In the rows, 128 means zero.
One turn moves each row of this set onto another row. After a few examples, where does it send each row asked below?
q_85: [ 91 114 113 132  93 146 134 100 129 147 108 128  96]
q_344: [173 158 170 127 152 127 130 118 162 146 128 134 142]
q_310: [167 149 177 120 150 136 133 126 166 146 136 131 142]
q_117: [156 154 184 125 157 137 127 123 168 151 128 126 144]
q_77: [ 90 112 104 127  95 148 133 102 132 146 119 121  99]
q_105: [ 87 116 109 139  99 152 144 102 125 150 117 125 102]
q_296: [ 98 121 104 131  93 142 129  91 133 151 110 125  99]
q_891: [ 94 131 158 156 142 146 102 122  99 122 100  85 135]
q_536: [130 161 138 143 173 100 127 127 139  99 145 110 146]
q_312: [163 157 180 132 152 130 131 126 167 146 135 131 145]
q_9: [ 91 140 105 145 137 113 131 118 111  89 128 101 117]
q_324: [157 154 184 124 149 136 139 117 169 142 133 128 151]
q_410: [145 132 155 120 103 151 132  99 160 178 107 139 116]
q_763: [ 88 127 100 149 125 116 127 124 105 101 135 112 112]
q_993: [138 128 165 125 102 159 135 109 161 175 112 142 114]
q_157: [ 89 135 101 143 132 109 128 120 117  89 133 116 118]
q_624: [162 158 187 131 143 138 132 127 166 151 129 119 143]
q_761: [130 127 159 128 105 160 133 114 158 186 112 135 114]
q_702: [132 129 163 131  93 166 136 112 156 176 110 129 110]
q_563: [129 127 162 125 106 167 142 101 160 177 115 134 120]
q_431: [142 163 130 146 172 103 124 120 137  99 143 117 142]
q_729: [ 88 116 108 140  90 142 134 112 127 147 115 129  98]
q_648: [134 142 179 164 103 125 115 154 121 140 119 106 156]
q_716: [ 90 135  97 147 135 112 142 117 111  98 136 114 122]
q_366: [117 143 163 167 141 126 111 149 103 140 114  86 151]
q_367: [135 127 174 123 110 162 126 111 161 180 117 126 120]
q_462: [129 152 143 137 163 100 123 134 128  86 144 111 144]
q_659: [122 130 184 152  80 144 107 130 129 122 107 118 142]
q_577: [140 156 138 137 173 108 128 131 141  98 152 114 145]
q_787: [ 90 119 113 139  89 149 135 107 121 137 110 118  94]
q_955: [ 98 123 171 148 105 158  99 110 115 110  96 105 130]
q_11: [131 159 148 135 174 104 123 127 142  92 140 114 146]
q_355: [137 164 152 140 171 106 128 131 138  97 139 102 147]
q_316: [133 159 144 137 167 103 139 127 138  93 146 115 153]
q_870: [158 151 189 122 154 128 123 126 163 135 133 119 149]
q_831: [ 91 112 119 140  91 155 129 110 127 158 118 121  97]
q_307: [ 92 133  93 142 139 115 128 116 120  98 142 107 118]
q_300: [ 96 141  89 148 136 112 124 103 119 104 132 111 115]
q_402: [ 85 135  97 143 136 110 129 111 116 101 128 109 115]
q_978: [136 122 157 114 102 161 136 108 160 176 116 135 115]

q_310 turns into q_77
q_716 turns into q_324
Where do these go?
q_955 turns into q_366
q_9 turns into q_624
q_763 turns into q_870
q_729 turns into q_11
q_410 turns into q_300
q_536 turns into q_993

